(in the rows, 128 means zero)
Turns in one plane each, and the order they were made in; the first pair answered
E:
[127,133,127,127,146,130,129,137,131,115,124,108,96,98,131,121,131,141,117]  ->  [116,113,131,127,126,140,111,155,126,140,133,106,116,131,121,117,127,116,148]
[150,126,148,84,153,113,150,131,135,149,106,127,109,128,100,129,134,150,106]  ->  [121,113,155,84,135,118,136,137,119,171,121,127,129,155,97,137,129,123,132]
[147,90,111,141,114,120,130,160,169,123,136,119,73,131,108,83,141,135,139]  ->  [73,81,132,158,96,112,125,133,114,136,168,148,113,153,135,125,141,108,150]
F:
[159,123,123,114,133,129,141,147,142,162,111,57,134,84,128,174,117,110,132]  ->  [182,140,106,111,153,133,139,143,169,129,107,73,106,80,124,128,130,137,113]
[103,106,138,141,109,141,126,152,101,164,131,89,161,159,105,186,109,87,160]  ->  [140,129,130,144,140,123,158,140,115,141,105,68,141,98,117,210,114,120,116]
[103,150,136,139,134,114,119,123,113,91,112,119,112,143,164,162,137,133,126]  ->  [108,151,133,135,137,117,115,121,122,84,114,124,104,151,164,146,138,137,125]
[173,146,105,126,162,123,141,126,166,93,103,111,95,89,125,114,140,164,90]  ->  [151,131,107,120,139,148,102,131,175,96,132,148,96,152,112,59,145,149,126]
R:
[119,150,122,132,132,147,131,116,125,120,118,146,138,141,136,107,139,118,132]  ->  [127,153,121,135,138,143,142,109,119,116,114,144,135,129,143,115,143,123,124]
[139,122,129,132,132,139,116,150,146,142,130,139,127,161,132,97,130,132,135]  ->  [117,124,134,138,131,137,112,134,137,140,134,154,134,164,146,105,138,133,128]
[196,130,106,184,132,137,135,131,157,116,104,124,117,110,133,134,106,124,114]  ->  [191,120,105,175,119,146,122,147,160,124,115,123,118,134,121,117,102,115,133]
[134,125,119,114,127,137,134,116,126,139,122,118,118,117,122,138,114,114,137]  ->  [129,121,116,111,125,143,131,119,126,145,124,124,116,121,121,130,111,110,139]
Q:
[109,101,149,124,97,144,115,138,119,162,117,106,157,145,111,159,102,72,158]  ->  [134,100,135,116,100,158,101,152,149,153,117,111,140,162,94,107,107,86,159]
[140,150,119,90,151,120,140,103,135,130,107,115,112,85,137,149,113,162,90]  ->  [147,145,125,91,152,123,141,107,137,136,102,101,120,88,137,156,112,156,90]
[98,117,149,119,116,117,119,130,110,152,115,120,153,131,139,162,111,107,134]  ->  [123,109,141,111,111,127,114,156,131,155,108,105,145,140,117,140,107,106,152]

Each pair is 2 to 3 turns apart.
[142,119,141,130,98,172,138,171,159,123,166,141,126,150,135,92,125,88,163]  ->  [163,147,129,137,130,155,158,145,169,82,145,144,95,98,154,93,137,131,111]	E E
[107,137,119,112,147,124,141,81,127,116,129,158,119,106,153,133,122,136,87]  ->  [114,100,132,102,115,139,127,131,124,170,126,115,146,135,125,148,102,87,139]	Q E E
[163,126,126,122,135,113,111,144,162,128,120,131,110,119,126,103,119,128,135]  ->  [133,114,135,124,117,115,103,146,143,146,134,137,127,143,127,111,115,104,156]	R F
[144,112,138,124,148,121,160,128,122,140,108,86,117,90,130,163,112,138,102]  ->  [91,97,142,125,113,146,107,114,113,130,160,154,125,176,131,98,121,119,138]	F F E
[117,133,129,145,121,122,139,86,150,103,127,176,131,119,138,115,152,154,99]  ->  [90,112,143,145,100,129,127,95,127,131,139,179,159,148,136,129,142,121,125]	F F
[106,117,127,117,108,144,95,131,127,129,154,158,131,165,116,87,134,115,158]  ->  [98,118,128,120,111,144,96,126,119,129,153,164,135,167,124,95,131,115,156]	E E E
[170,110,123,100,115,141,92,161,162,147,132,128,114,173,100,91,119,96,165]  ->  [98,139,129,122,119,120,94,93,119,107,164,192,121,176,147,99,141,117,135]	Q E
[159,118,138,129,136,131,167,99,81,111,81,108,101,85,156,196,109,189,113]  ->  [115,100,124,115,99,170,96,106,101,103,137,184,98,195,138,90,120,165,158]	F F E
[147,158,128,137,153,111,167,103,130,110,101,113,123,70,144,161,118,153,89]  ->  [122,140,113,126,123,149,103,110,154,101,147,173,112,167,122,56,130,137,138]	F F
[123,137,145,142,144,105,161,127,96,148,102,91,147,71,147,209,109,121,108]  ->  [143,113,147,132,132,119,154,159,109,172,99,71,149,89,126,196,99,106,135]	R E
[131,151,125,109,133,103,141,89,111,118,147,197,131,113,141,103,135,141,81]  ->  [152,114,128,90,99,132,108,147,125,166,152,161,146,160,105,76,112,96,137]	E F
[127,96,120,128,95,132,118,138,105,149,146,130,147,172,116,134,114,100,159]  ->  [127,138,111,136,135,108,140,87,110,93,142,163,119,126,142,133,138,157,98]	E F
[96,144,136,152,129,121,99,97,115,137,136,119,120,113,143,184,119,62,123]  ->  [132,140,113,137,129,146,69,119,165,119,144,134,89,148,111,96,123,75,138]	E F F
[167,89,134,112,109,140,116,170,142,167,123,81,128,142,94,124,113,107,154]  ->  [152,85,137,117,105,137,110,169,129,171,124,86,139,147,103,132,110,97,158]	E E E
[136,109,144,136,126,118,151,124,104,142,108,109,141,82,143,178,132,125,116]  ->  [97,108,150,142,112,122,131,110,86,135,130,143,150,114,150,170,132,111,128]	F E E
[146,139,113,115,123,124,94,122,159,88,142,157,103,142,128,65,127,167,146]  ->  [100,109,145,123,90,118,104,139,96,152,140,119,160,146,139,157,99,105,182]	F F
[147,151,131,115,153,116,141,103,135,82,114,144,110,112,156,122,141,157,101]  ->  [94,121,143,115,111,132,109,113,102,119,143,157,150,174,153,130,132,109,152]	F F Q
[138,157,158,129,149,120,118,184,163,157,121,109,131,79,88,160,117,97,157]  ->  [147,177,152,128,169,112,122,165,176,125,120,126,113,65,92,142,126,129,132]	R E E
[116,136,127,130,156,134,139,105,104,101,120,132,111,98,142,169,123,150,110]  ->  [100,108,123,120,122,161,94,129,114,123,145,149,122,164,118,123,116,118,159]	E Q E
[101,145,120,117,105,107,163,131,98,153,151,130,125,115,131,129,141,154,110]  ->  [104,147,114,120,108,109,153,130,109,140,154,146,113,121,126,103,148,165,111]	F F
[112,127,138,137,148,103,144,102,105,96,125,148,121,117,134,140,133,133,109]  ->  [106,119,136,134,134,113,123,105,111,95,137,164,117,144,130,113,137,123,126]	F F
[117,148,115,131,134,125,101,106,140,87,143,171,113,148,143,87,143,152,116]  ->  [99,117,146,130,106,120,121,140,94,159,126,113,166,139,139,177,115,95,150]	E F F
[141,137,133,137,140,116,155,135,121,137,109,100,125,80,131,151,131,128,127]  ->  [119,147,123,140,139,120,130,106,129,103,136,162,113,118,138,98,149,144,124]	F F Q
[112,167,105,128,159,147,143,119,124,104,148,141,98,123,130,98,113,162,102]  ->  [119,148,121,132,147,140,166,148,103,146,122,84,124,94,125,159,89,135,117]	Q Q R
[105,129,142,134,116,124,131,127,106,146,132,121,148,127,132,162,127,114,132]  ->  [129,144,123,126,133,128,117,121,142,107,138,152,115,132,130,101,142,147,115]	F F F
[173,156,121,129,165,119,146,116,156,99,125,151,90,117,113,108,165,164,86]  ->  [89,147,144,149,138,106,142,85,89,114,153,179,142,135,145,166,163,129,100]	E E F
[146,146,124,138,153,112,161,119,132,126,103,114,114,76,143,158,123,158,96]  ->  [126,135,113,128,127,146,105,126,154,120,146,166,106,161,123,66,130,144,135]	F F
[90,136,120,132,144,129,136,102,98,141,138,154,144,90,159,171,139,146,119]  ->  [106,105,119,117,118,157,107,152,124,177,145,132,157,135,127,137,123,108,172]	E E
[114,105,159,129,110,138,124,137,95,170,123,109,161,152,118,180,121,81,164]  ->  [77,134,149,140,128,128,114,80,87,117,149,180,141,161,150,144,150,117,133]	Q Q E
[130,127,139,125,115,146,120,148,141,149,114,111,143,133,118,149,105,109,140]  ->  [129,155,127,130,139,138,125,107,152,100,124,149,119,123,130,118,125,148,106]	E F F
[102,154,120,126,156,103,101,81,140,84,151,172,110,119,149,113,184,171,105]  ->  [157,107,120,95,123,143,76,161,180,145,141,112,121,162,96,80,159,126,171]	R E
[149,117,148,123,120,130,136,160,130,163,110,84,138,114,114,166,109,117,142]  ->  [97,122,140,122,106,140,100,130,118,134,152,154,137,175,128,107,127,115,155]	Q Q E
[127,120,148,142,105,175,99,161,140,148,136,86,130,152,110,123,110,105,129]  ->  [156,152,135,147,144,161,121,136,158,106,112,89,103,105,120,119,125,144,83]	E E
[134,102,144,107,123,116,129,132,90,141,107,54,156,122,133,200,113,89,141]  ->  [190,103,121,92,134,133,120,161,142,127,93,39,122,126,105,141,113,110,144]	Q F
[136,121,140,125,110,132,127,148,124,149,127,109,146,134,121,132,119,107,137]  ->  [139,132,128,122,114,136,118,132,139,120,134,141,125,154,120,91,133,131,127]	Q Q
[117,106,142,122,98,132,119,127,115,144,133,129,156,142,122,122,119,104,158]  ->  [101,116,136,123,103,128,119,107,109,131,139,151,151,148,132,116,125,111,147]	Q R
[116,112,129,125,118,141,100,133,132,131,151,155,130,165,123,97,129,120,148]  ->  [146,134,132,131,149,112,149,121,128,121,114,114,123,90,139,156,127,144,111]	F F F
